Here are some points:
Array([-0.51, -0.29,  0.72, -0.14,  0.86, -0.52,  0.05, -0.77, -0.13,  0.16, -0.02,  0.04,  0.56, -0.12, -0.56,  0.77])
Array([-1.04, -0.62,  1.23,  0.27,  0.38, -0.37,  0.47, -0.15, -0.44, -0.26,  0.36, -0.39,  0.80,  0.33, -0.54,  1.16])
Array([ 2.01,  0.44, -1.36,  1.45, -0.60, -0.23,  0.38,  1.47,  1.24, -0.93, -0.97, -0.82, -0.80,  0.36,  1.55, -1.09])
Array([-0.37,  0.02,  0.42, -0.02,  1.07, -0.04,  0.07, -1.03,  0.06,  0.64, -0.18,  0.48,  0.61, -0.38, -0.56,  0.36])
Array([ 1.92,  1.16, -1.43,  0.89, -0.31, -0.30,  0.16,  0.55,  1.39, -0.22, -1.81, -0.01, -1.61, -0.28,  0.74, -1.76])
Array([-0.78, -0.90,  1.14,  0.55,  0.47, -0.31,  0.49, -0.16, -0.38, -0.28,  0.47, -0.65,  1.44,  0.35,  0.09,  0.74])
Array([ 0.02, -0.50,  1.22,  1.52,  1.45, -1.35,  1.23, -0.08,  0.60, -0.77, -0.42, -1.14,  0.42, -0.22,  0.11,  0.90])
Array([-0.68, -0.43,  1.11, -0.03, -0.97, -0.97, -0.85, -0.70, -0.80,  0.13, -0.24,  0.09,  1.00,  1.15, -1.73,  0.21])
Array([-0.26,  0.45, -0.17, -0.44,  1.39, -0.44, -0.31, -1.53,  0.20,  1.17, -0.38,  0.83, -0.39, -0.84, -1.24,  0.09])
Array([ 2.03,  0.34, -1.50,  1.34, -0.76, -0.61,  0.40,  1.16,  1.21, -1.01, -1.31, -0.54, -1.45,  0.57,  1.03, -1.16])
Array([-0.71, -0.25,  0.77,  0.02,  0.52, -0.28,  0.13, -0.60, -0.28,  0.25,  0.33, -0.14,  1.13, -0.02, -0.60,  0.85])
Array([-1.56, -0.37, -0.75, -1.91, -2.88,  1.20, -3.41, -0.26, -1.51,  1.44,  1.15,  1.95,  1.46,  2.14, -1.87, -0.88])
Array([-0.40, -0.92,  0.76,  1.33,  0.03,  0.13,  0.74,  0.58,  0.02, -0.65,  0.06, -0.39,  1.64,  0.24,  1.08,  0.64])
Array([-0.39, -0.99,  1.13,  0.87,  0.11, -0.06,  0.63,  0.85, -0.28, -0.84,  0.12, -0.84,  0.85,  0.35,  0.45,  0.97])
Array([ 1.36,  1.45, -1.38, -0.12,  0.14, -0.50, -0.25, -0.16,  1.25,  0.75, -1.31,  0.63, -1.79, -0.68, -0.07, -1.48])
Array([ 0.31, -0.49,  1.49,  1.68,  1.68, -1.11,  1.33, -0.33,  0.67, -0.32, -1.09, -0.94,  0.87, -0.32,  0.49,  0.30])
Array([ 0.19,  0.93, -0.38, -1.52,  1.34, -0.73, -0.88, -1.84,  0.03,  1.52, -0.62,  0.73, -1.27, -1.11, -2.10, -0.65])
Array([-1.13, -0.52, -1.69, -2.89, -1.97,  2.25, -1.22,  1.51, -1.69, -0.28,  2.41,  0.44, -0.99,  0.47,  0.49,  0.28])
Array([ 0.05, -0.44,  1.27,  1.11,  1.28, -0.44,  1.51,  0.10,  0.64, -0.71, -0.59, -1.06,  0.64, -0.82,  0.50,  0.74])
Array([ 0.05,  0.04, -0.19, -0.13,  0.52,  0.98,  1.30,  0.83,  0.06, -0.82,  0.73, -0.72, -0.28, -1.03,  1.60,  0.63])
Array([ 0.27, -0.75,  0.71,  1.55, -0.12, -0.12,  0.94,  1.10, -0.03, -1.10,  0.21, -1.46,  0.54,  0.80,  1.30,  1.04])
Array([-0.05, -0.29,  0.71,  1.75,  0.40,  0.16,  0.91,  1.02,  0.56, -0.51, -0.14, -0.21,  1.64,  0.31,  1.92,  0.30])
Array([ 0.59,  1.58, -1.05, -1.31,  1.13, -0.66, -0.85, -1.72,  0.76,  1.76, -1.19,  1.33, -1.45, -1.47, -1.57, -1.37])
Array([-1.37, -0.40,  0.30, -0.97, -2.50,  0.26, -2.86, -0.68, -1.20,  1.67,  0.76,  2.11,  1.92,  2.43, -2.34, -0.78])
Array([-0.23, -0.31, -0.87, -1.53, -0.64,  1.95, -0.02,  1.35, -0.99, -0.61,  1.82, -0.53, -0.99, -0.38,  1.14,  0.37])
Array([-0.12, -0.54,  1.34,  0.97,  0.64, -1.00,  0.64, -0.27,  0.14, -0.51, -0.61, -0.70,  0.66,  0.26, -0.59,  0.75])
Here are 16 more points, each followed by its number:
Array([ 0.74,  1.76, -1.36, -0.38,  1.00, -0.19, -0.58, -1.40,  1.66,  1.21, -1.60,  1.37, -1.27, -1.34, -0.30, -1.65]) 0
Array([-0.99, -1.09,  1.48,  0.18,  0.15, -0.76,  0.57, -0.11, -0.80, -0.36,  0.78, -0.99,  0.82,  0.00, -0.54,  1.15]) 1
Array([-0.88,  0.03,  1.08, -0.24, -1.66, -0.81, -1.76, -0.72, -1.25,  1.01,  0.00,  1.82,  1.36,  1.39, -1.88, -0.08]) 2
Array([ 0.87,  1.89, -1.43, -0.52,  1.24, -0.01, -0.66, -1.57,  1.53,  1.83, -1.57,  1.66, -0.93, -1.29, -0.55, -1.52]) 3
Array([ 1.40,  1.39, -1.42, -0.55,  0.75, -0.47, -0.41, -0.91,  1.35,  1.21, -1.46,  0.95, -1.65, -0.79, -0.15, -1.54]) 4
Array([ 0.68,  1.34, -0.95, -1.60,  0.49, -0.64, -1.07, -1.56,  0.58,  1.26, -0.80,  0.29, -2.27, -0.97, -2.47, -0.99]) 5
Array([-0.64, -0.54,  1.09,  0.98,  0.35,  0.19,  0.75,  0.21, -0.05, -0.24,  0.23, -0.10,  1.61, -0.09,  0.97,  0.61]) 6
Array([ 0.13, -0.86,  0.46,  1.28, -0.40, -0.26,  0.87,  1.00,  0.06, -1.48,  0.38, -1.37,  0.97,  0.86,  1.33,  0.26]) 7
Array([-0.82, -0.21, -1.48, -1.80, -1.35,  2.50, -0.27,  1.53, -1.04, -0.33,  2.10,  0.46, -0.68, -0.27,  1.44,  0.00]) 8
Array([-0.14, -0.91,  0.60,  1.15, -0.28, -0.37,  0.79,  0.67, -0.42, -1.10,  0.30, -1.16,  0.73,  1.02,  0.80,  0.60]) 9
Array([-0.36, -1.07,  0.79,  0.93, -0.35, -0.31,  0.52,  0.84, -0.39, -1.19,  0.57, -1.15,  0.55,  1.05,  0.18,  0.90]) 10
Array([-1.49, -0.45, -0.21, -1.53, -2.73,  0.47, -3.41, -0.46, -1.38,  1.59,  0.87,  1.97,  1.57,  2.70, -2.43, -0.87]) 11
Array([ 0.26, -0.33,  0.89,  1.03,  1.13, -0.29,  1.37,  0.05,  0.51, -0.83, -0.06, -0.94,  0.39, -0.93,  0.84,  0.78]) 12
Array([-0.96, -0.22,  0.66, -0.52, -1.86, -0.54, -2.42, -0.83, -1.18,  1.17,  0.03,  1.23,  1.51,  2.03, -2.16, -0.54]) 13
Array([-0.10, -0.53, -0.49, -0.78, -0.36,  1.08,  0.84,  1.22, -0.59, -1.27,  1.08, -1.15, -0.90, -0.74,  1.06,  0.46]) 14
Array([ 0.35, -0.63,  0.46,  0.67,  1.02, -0.11,  1.33,  0.29,  0.20, -0.96,  0.12, -1.24, -0.26, -0.81,  0.97,  0.50]) 15
Which two of these numbered points are nearest to each point below, ignoring the 3 directions in which the first points spread most? Their numbers follow each, nearest first.
Array([-0.40, -0.47,  1.22,  0.88,  0.49, -1.16,  0.42, -0.49, -0.24, -0.23, -0.51, -0.40,  0.78,  0.16, -0.37,  0.39]) > 9 7
Array([-0.28, -0.29, -0.88, -0.90, -0.30,  1.79,  0.40,  1.46, -0.47, -0.29,  1.51, -0.38, -0.70, -0.62,  1.49,  0.48]) > 8 14
Array([-0.24, -0.70,  0.87,  1.53, -0.57, -0.32,  0.73,  1.18, -0.25, -0.88,  0.22, -1.07,  0.79,  0.82,  0.69,  1.01]) > 9 10
Array([-0.37, -0.05, -1.41, -1.40, -0.34,  2.47, -0.44,  1.32, -0.92, -0.43,  1.83,  0.24, -0.44, -0.46,  1.43,  0.01]) > 8 12
Array([-0.40, -0.02,  0.83,  0.47, -0.50, -0.76, -0.33, -0.88, -0.36,  0.33, -0.31,  0.26,  0.97,  0.80, -1.12,  0.10]) > 9 7
Array([ 2.04,  0.51, -1.59,  1.21, -0.76, -0.22,  0.43,  1.25,  1.29, -0.87, -0.93, -0.69, -1.49,  0.45,  1.16, -1.20]) > 7 11
Array([-0.99, -0.96,  1.63,  0.37,  0.00, -0.45,  0.31,  0.27, -0.66, -0.38, -0.04, -0.87,  1.06,  0.52, -0.37,  1.10]) > 10 1
Array([ 0.09,  0.01,  1.43,  1.76,  1.26, -1.03,  1.07, -0.58,  0.59, -0.34, -0.67, -0.55,  1.11, -0.31,  0.19,  0.30]) > 6 4
Array([ 0.03, -0.29, -0.19,  0.82,  1.04,  0.65,  1.67,  0.47,  0.40, -0.91,  0.45, -0.30,  0.03, -1.39,  1.76,  0.66]) > 8 12
